One turn moves each row of this set onto another row. After a few examples, where does it send each row asked below?
relu: [ -3.3,   9.1, -21.7, -16.1, -26.1, -13.5,  -0.1,  -5.6,   9.3, -27.9,
  14.9,  -0.8,  -3.2,   1.3, -24.4, -11.8,  -2.5,  -5.9,   4.0,   2.0,
 -19.3,  11.1,  22.9,  12.1,  -7.9,   6.6, -23.1,   3.0,  22.0,  -0.5]
Vem: [ -4.4,  -7.7,  -0.6,  29.2,  10.4,  -5.6, -16.0,  13.3, -10.3,  16.4,
 -26.5,   6.0,  -0.3,  -4.0,  -8.9,   8.1,   1.6,  20.3,   0.1,  -9.4,
  -7.6,  -0.6,  16.0,  20.5, -20.3,  -9.7, -12.4,  -5.9,   0.8,   1.7]
nemu: [ 16.3,  12.3,   9.7,  -2.7,   2.5, -25.6,  16.3,  -2.5, -27.6, -25.2,
  16.8,  -9.9, -16.8,  -3.1,  27.3,   8.3,  11.4,   0.3,   7.8, -17.0,
 -13.1,  -3.1,  11.3,  26.3,  -6.8,  -1.8,   4.6,   6.4,  -0.6,   2.0]
Roned: [  4.6,  -6.8,  15.2,  -0.5,   9.1,  -9.4,   2.4,  27.3, -15.5,   3.4,
   9.4, -12.3,  -6.8,  -3.3,  13.0,  19.3,  20.9,  -3.2,  -1.4,  10.7,
 -11.7, -12.9,  24.2, -13.1,  -8.4,  11.5, -14.9, -17.9,  26.5,   8.8]
lepil: [ -3.7,  -8.8, -35.5,   0.6,   3.7,   9.9,  -3.9, -11.9, -14.7, -10.4,
   6.1, -15.4, -11.8,  10.1,  -7.9, -11.1,   0.1,   5.0,  22.3,   0.9,
   4.2,  -2.6,  12.0,  -3.1, -31.1, -20.3,  -2.7,  -8.6, -15.5,  20.9]
petas: [ 19.3,  15.8,   8.7,  -2.3,   9.9, -40.7,  22.8,  -1.5, -14.8, -20.5,
   3.7,   6.0, -17.6,  -0.3,  19.5,  -2.1,   4.2,   3.8,  -0.4, -15.4,
 -12.1,  -8.4,   2.4,  27.4, -16.8,   4.3,  -9.6, -16.2,   4.8,  -1.5]
leloz: [ 16.8,  10.2,  -2.6,   2.9,  15.8, -14.1,  -2.8,   6.4,  16.9, -21.0,
  20.1, -18.5,   1.5,   0.6,  13.1,  -6.4,  18.0, -19.2,  -4.5,   6.6,
  26.1,  -1.3,  -8.6,  15.7,   8.9,  -2.4,  11.1,  19.0,   7.5,  13.3]
vegeg: [ -0.9,  -2.3,  13.3,  -0.3,  -8.3, -20.8,   3.9,  26.7, -15.7,  -1.4,
   9.7, -15.0,   3.4,  -2.8,  -8.3,  23.1,   7.4,  -4.2,  -5.4,  11.6,
 -27.4,  -4.1,  31.6,  -1.2, -13.8,   1.7,  -8.3,  -1.4,  11.8,   3.9]
todi: [ 26.1,  -1.1,  -8.0,  15.4,   4.4,   4.1,   2.0,  -0.1,  -0.4,  -4.2,
  14.3,  16.0, -25.2,  15.4,  15.6,  22.0,  -7.6, -18.1, -13.3, -18.9,
   9.5,   4.8,  20.7,  -8.8,  -7.6,   6.1,   7.7, -17.2,   8.8,  -4.0]
Vedo: [  7.6, -14.4, -13.1,  -9.4,  -2.2,  -4.8, -11.1,  10.9,  19.1,   8.4,
  -8.6,  12.1,  11.3,   7.2,  -8.4,   7.3,  -0.8,  -1.9, -13.7,  -5.4,
 -19.9, -18.7,  -3.5,  -5.2, -41.7,  14.9,  14.3,  11.3,  21.2,   5.6]
Lam: [  8.4, -18.1, -30.5,   6.1,  31.8,  13.0,   3.1, -20.0,  -3.7, -18.2,
 -14.3,  -4.2, -13.3,  -2.8, -18.6,   5.2,  18.5,  11.0,  10.9,  -3.0,
  -1.6, -16.3,  -3.9,  -5.8, -18.3,  18.0,   9.5,   8.9,  -4.8,  -7.9]
Gasa: [-10.1,  12.3,   1.8,  -8.9,  11.2,  21.3,  15.2,  -9.1,   6.9,  -3.9,
  16.4, -17.4,  13.4,   5.8,  16.0,  -3.2,  21.2,   9.1,   0.3,  -8.6,
  -4.9,  19.2,   6.9,  27.2, -22.5,  -9.4,  -1.0,  -9.6,  -9.3, -16.7]
sozi: [ 11.2, -11.8,  -7.6,  -2.1,  20.8,  -9.0,   1.8, -22.7,  22.5, -23.9,
  11.7, -25.2,  -9.0,  -0.5,  -7.0, -18.6,  23.8,  -8.0,  12.4,  -1.7,
  -3.2, -11.9,  -1.8,  15.5,   5.3,  -8.3,   4.2,  17.5,  10.6, -12.4]
sinub: [-19.1,   2.4, -16.4, -28.6,   5.7,  10.4,   8.1,  17.1,  22.4, -11.2,
 -16.8,  -2.3,   1.0,  16.6,   3.7,   5.5,  -1.0,  -6.6, -11.0, -13.9,
 -30.2,  -4.0,  15.2,   9.2, -15.1,  29.3,   1.2,   9.5,  11.4,   1.3]
Gavi: [  0.4,   9.6, -24.0,   9.6,  34.0,  17.0,  18.2,  -7.6,   0.4, -15.1,
 -11.7,   9.0,  -7.3,  -5.3, -25.8,   9.1,  12.8,  13.1,  16.0,  -2.5,
   0.6,  -4.2,  13.5,   6.3,  -4.5,  29.5,  -6.5,   1.2,   7.3,   6.0]
Nok: [ 14.8,   0.5, -26.2,  -8.3, -28.6, -27.1,  -2.5,   4.6,  -1.4, -16.2,
  10.3,   2.7,  -3.5,   8.2, -15.2,   8.5,  -4.7, -27.1,  -9.0,  -2.3,
   6.5, -10.4,   5.9,   2.8, -32.6,   4.5, -14.9,  12.9,   4.2,  14.1]
sozot: [ 11.0, -12.8,   2.7,  22.2,   7.5,  -1.0,  14.9,   6.2,  14.2,   7.3,
  -9.2,   4.5,  -7.2,  -2.1,  25.0, -18.0,  -5.9,  -8.5, -14.5,   0.2,
  -8.7,   6.0,  -7.9,  20.7,  -0.3,   6.6,  -8.5, -22.8,  24.8,  17.7]
Dabo: [ 13.1,   8.2,   3.7,  21.1,   6.7, -12.4, -12.9,  15.5,   3.5,   7.8,
 -16.0,  10.7,  -5.7,   3.3,  -7.1,  11.9,  -5.2,  21.9,   0.0, -18.4,
  13.3,  -1.7,  13.9,  10.4, -24.8, -19.3, -12.7, -10.5,  13.1, -19.0]
buv: [ -6.5,  -5.3,  -4.7, -15.5,  13.1,   8.4,  14.4, -11.8,   5.8,  -9.1,
   4.8, -23.4,  14.6,  22.8,  16.8, -17.2,   5.7,  -8.9,  14.0,   7.2,
  -6.0,   3.7,  -1.8,  12.5, -17.0, -18.6,   4.6,   1.6, -19.6,  -7.6]
Tuze: [-12.3,  -5.1, -27.2, -29.3,   4.6,  -3.3,   8.5,   4.8,  10.0,  -8.2,
 -18.7,  -4.8,  11.2,  16.7,  -1.7,   2.9,   6.0,  -5.1,  -7.0,  16.7,
 -15.4,  -5.3,   0.6,  -7.9, -18.4,  21.6,   9.4,  10.7,  -7.3,  -9.6]
vamot: [ 30.2,  11.9, -24.2,  15.2,   0.3,   4.6,  12.4, -17.3,  -9.3, -13.5,
  14.6,  18.4, -27.3,   4.8,  12.3,  22.7,  -5.3,  -6.5,   3.9,  -9.6,
   1.2,   3.0,  21.4,   7.2,  -8.5,  17.4,  16.2,  -4.0,   3.5,  12.7]
dodab: [-19.0,  -2.8, -27.1,  -0.4,   6.9,  16.5, -16.3, -13.5, -21.8,  -6.1,
   1.3,  -2.6, -16.2,   7.7,   1.8,  -0.3,   7.6,  10.8,  15.9, -12.5,
 -14.3,  17.5,  18.8,  -1.3, -13.8,  -1.5, -13.6, -19.1,  -4.2,  26.4]
zed: [  7.7,  21.1, -24.0,  -6.3, -17.1,   5.8, -10.5,  -2.2,  21.6, -12.6,
 -15.8,  17.4,  -0.2,   7.3,  20.2,  21.5,   4.6,  -8.7,   1.7,   5.9,
   5.1, -12.7,   1.3,  20.6,   2.4,  10.5,   4.3,  -4.7,  31.5,   8.4]
tolo: [  2.2,  28.0, -15.6,  -4.6,  -7.8,  -7.7,  -1.4,   4.9,  -0.5, -18.5,
 -10.9,  12.6,   2.6,   7.8,  19.3,  24.8,  10.0,   0.4,   6.9,   7.5,
  19.5, -13.0,  -9.2,   9.8,  -7.6,   6.2, -10.3, -22.6,  36.0,   0.5]
neb: [  6.3,  -6.2,   5.4,  24.9,   4.9,  17.7,   2.0,  -0.8,  17.1,  14.5,
 -11.0,   4.8,  10.5,  -8.4,  19.7, -11.2,   9.5,  -4.2,  -1.9,  11.2,
  -1.0,  -1.2,  -6.9,  35.4,   0.3,   1.0,  -5.3, -14.0,  18.6,   3.5]
lozar: [  3.5,   3.9, -12.2,  25.7,  42.6,  -1.1,  -3.2, -14.7,   2.0,  -3.7,
  -5.4,   4.0,  -7.6,  -3.8, -11.3,   5.3,  -6.4,  -1.2,  25.9,  -6.1,
   4.5, -12.4, -15.2,   8.5, -19.7,  14.9,  17.2,   1.6,  13.9,  19.0]
Vilas: [  4.4,  10.3,  21.1,  -4.8,   7.4,  -7.5, -11.0,  -2.6,   0.8,   4.4,
   6.1, -10.3,  16.1,  13.3,  22.9, -12.2,  33.8,   4.5,  -5.2,  15.3,
  -4.3,   3.4,  -4.8,   2.2, -22.0, -11.6,  10.1,   6.7,  -6.3,  -8.6]
lodu: [ -2.5,   1.5, -37.3, -17.4, -14.6, -23.9,  -8.6,  -0.9,  15.8, -17.7,
  11.5, -19.4,  -9.6,   7.3, -20.7, -15.4,   8.2,  -5.7,   7.3,  10.3,
  -5.6,  -9.1,  18.8,  -2.6,  -8.7,  -4.1,   0.4,   6.1,  15.8,  15.1]
Bimi: [  2.8,  -7.5,  -3.4,   3.1,  15.5,  13.6,   3.8,  -1.2,   8.7, -33.4,
  15.4, -12.3, -17.1,  -2.6,   7.0, -12.6,  28.0,  -6.4,   4.8, -18.3,
   7.8,  10.1,  11.9,  19.5,  16.2,  -4.2, -12.7,  21.8,  14.2,  -4.1]
ger: [  3.2,   1.9,  -0.4,  18.4,  12.5,  -8.1,  -9.7, -19.6, -32.2,   1.2,
  -3.6,  -0.4, -15.7,  12.2,   4.2,  -5.5,   6.1, -13.5,  23.4,   0.4,
  -8.9,  -3.1,   0.0,  -7.4, -27.5,   2.2, -10.5,  -6.6, -19.5,  17.8]

Bimi -> Gavi
Vedo -> Vilas
Lam -> Tuze
Now these:
tolo -> sozot
vamot -> zed

